In the rows, zero is written as 128.
First come named moves, each a turn or a mirror, each shown by rows before and after it. For each pair of rows after them, which moves, in which order, take the first row to the second? The first pair is done for you.
move Bop:
[133 162 158 102 111 146 107 146 102  87 123 139  87 154 146 118 166 140
 149 135 126 167 106 119] -> [137 158 152 108 108 146 112 136  99  82 115 138  84 154 154 122 158 140
 149 131 128 176 113 123]
[139 117 131 121 132 130 108 140 123 111 109 136 134 123 110 123 136 102
 132 124 111 118 107 123] -> [133 128 138 124 114 125 144 102 130 134 150 144 110 163 131 141 134 136
 121 130 129 127 131 142]
[ 83 139 130 142 155 140 146  99 147 143 131 139 122 174 121 145 153 144
 128 153 147 142 129 158] -> [101 138 114 141 179 140 103 158 137 116  87 131 144 127 103 125 157 110
 139 141 136 150 107 133]
[171 111 119 143 130 135 100  91 101 111 116 169 120 123 105  88 129 128
 115 109  85  75 101 128] -> [163 110 132 144 120 140 124  57 108 123 141 171 108 159 128  98 132 146
 108 113  89  71 109 139]
move rezuz:
[115 143 143 135 163 100 116 149 141 121 102 114 154 115 105 137 134 107
 104 118 161 100 104 151] -> [131 141 146 130 148  96 125 160 128 124  94 115 146 105 110 117 137 115
 116 117 150  94 100 140]
[105 129  74 120 142 141 135 137 131 110 158 109 110 138 165 127  99  78
  93 124 164 147 172 103] -> [128 121  70 107 127 130 146 152 108 115 147 101 103 102 169 100  99  83
 117 115 141 133 164  90]
[126 134 149 145 154 135 122 133 142 129 115 128 140 132 106 135 130 122
 118 134 123 131 120 121] -> [149 132 142 143 141 129 126 145 130 131 106 127 135 114  96 117 136 126
 133 129 124 130 106 113]
move gasib:
[101 153 162 169 136 137 108 102 163  74 142 156 143 195 150 174 170 140
 131 168  87 108  77 158] -> [141 143 108 126  78 129 145 152 111  72 167 135 105 107 216 133 161  96
 177 148  80 131  88 116]
[115 137 145 161 154 133  85 121 144  89 113 141 144 196 123 176 145 153
 103 129 132 136 101 160] -> [144 134  92 124  99 148 112 153 112  77 152 121 102 148 205 144 144 119
 149 125 127 164 113 122]
[135 111 175 123  71  85 117  85 116 102 135 123  79 136 159 127 157 142
 134 153 150 132 120 143] -> [137 115 188 126  66  82 122 103  93 110 119 118  89  99 145 103 160 127
 139 147 153 123 125 129]

Between the rows of a pair lie 2 to 3 moves.
[158 130 115 120 111 197  98 145 128 119 171 114 134 115 129 120 120 114
 147 130  78 128 128 128] -> [156 124 132 127 117 193  84 143 130 128 145 117 142 119  93 121 121 132
 139 121  64 112 131 141] => gasib, gasib, rezuz
[116 158 118 125 129 135  99 159 119 133 106 108 151 116 172 113 128 119
 136 132 179 174 133  94] -> [137 149 124 111 112 128 102 165  99 138  83 111 146  91 157 102 128 133
 153 126 150 162 118  96] => gasib, gasib, rezuz
[ 84 154 141 130  85 107 149 139 132 152 109 127 157 140  75 126 110 109
  71 126 136  93 140 178] -> [115 159  89 104  55 127 156 171 113 122 136 114 122  90 145 105 109  71
 122 121 124 126 132 148] => gasib, gasib, Bop
[149 148 124 107 102 106  97 157 135  59  56 141 126 110 165 151 154 139
 199 110 136 162  85  65] -> [118 148 194 136 123  71 122 122 138 124  23 145 152 130  69 151 140 182
 153 124 168 107 119  88] => Bop, gasib, gasib
[147  97 146 130 104 115 195 107 125 163 143 127 128  96  83 128 136 139
  93 117 112  94 163 138] -> [139  96 138 142 138 131 139 153 127 143 119 113 158  72  56 121 142 102
  97 114 105  92 147 124] => rezuz, Bop
[127 113  94 141 176 154 121 109 160 129 173 141 141 155 121 159 124 124
 110 123 108 128 123 138] -> [148 112  84 131 172 148 114 155 134 124 148 131 151  94 105 119 116  88
 129 119  99 125 118 106] => Bop, gasib, gasib
[116 118  91 127 132 158 125 132 129 115 169 124 119 152 177 148 111  90
 120 119 154 156 153 116] -> [103 117 141 143 164 144  95 110 147 127 132 138 149 184  99 168 117 130
  94 123 135 131 134 154] => rezuz, gasib, gasib
[121 100  88 122 139 161 161 110 135 139 185 126 120 130 149 145 114 132
 118 135 109 143 149 127] -> [136  96  76 118 131 155 154 142 120 121 164 117 129  90 133 115 115 118
 131 125  98 137 136 114] => rezuz, Bop
[113 108  97 148 175 149 101 149 145 109 119 147 172 114 125 143 118  92
 100 157 124 151 139 137] -> [113 102 110 138 145 125 139 158 124 151 118 137 162  78 114 113 105  90
  98 153 136 135 169 121] => Bop, gasib, gasib
[157 116 111 144 155 167  65 191 135  93  97 140 152 139 100 136 152 105
 152 107  94 121  83 114] -> [177  98 159 123  79 125 149 144  96 162  99 142 119 119  70 127 133 174
 157  99  86  93 107 122] => Bop, rezuz, gasib
[150 135 158 125 130 114 125 128 157 153 104 172 121 155  97 151 142 164
 126 132 124 106 136 167] -> [185 133 131  96  99 112 140 143 130 142 124 170 102 115 135 135 151 154
 154 122 106 115 131 141] => rezuz, gasib, gasib
[123 140 203 142 107  83  94 149  91 131  11 129 157 104  62 105 143 163
 132 133 121  84 109 129] -> [137 140 166  93  30  78 177 125  63 148  97 118  78  87 167  97 140 180
 170 128 150 118 157 109] => Bop, gasib, gasib
[137 136 130 109  84 127 122 150  90 115 110 116 101 115 125 138 101 130
 158 124 139 152 116 105] -> [133 136 126 109  92 141 124 130  89 103 121 120 104 128 145 156 106 146
 157 127 137 165 114 102] => gasib, gasib, gasib
[124 119 117 114  81 115 155 143 127 152 168 119  88 114 177 118 123 110
 136 140 155 108 205 135] -> [ 95 125 156 138 128 112 139 113 160 156 157 127 113 170 143 152 132 129
  98 162 162  95 199 168] => gasib, rezuz, gasib
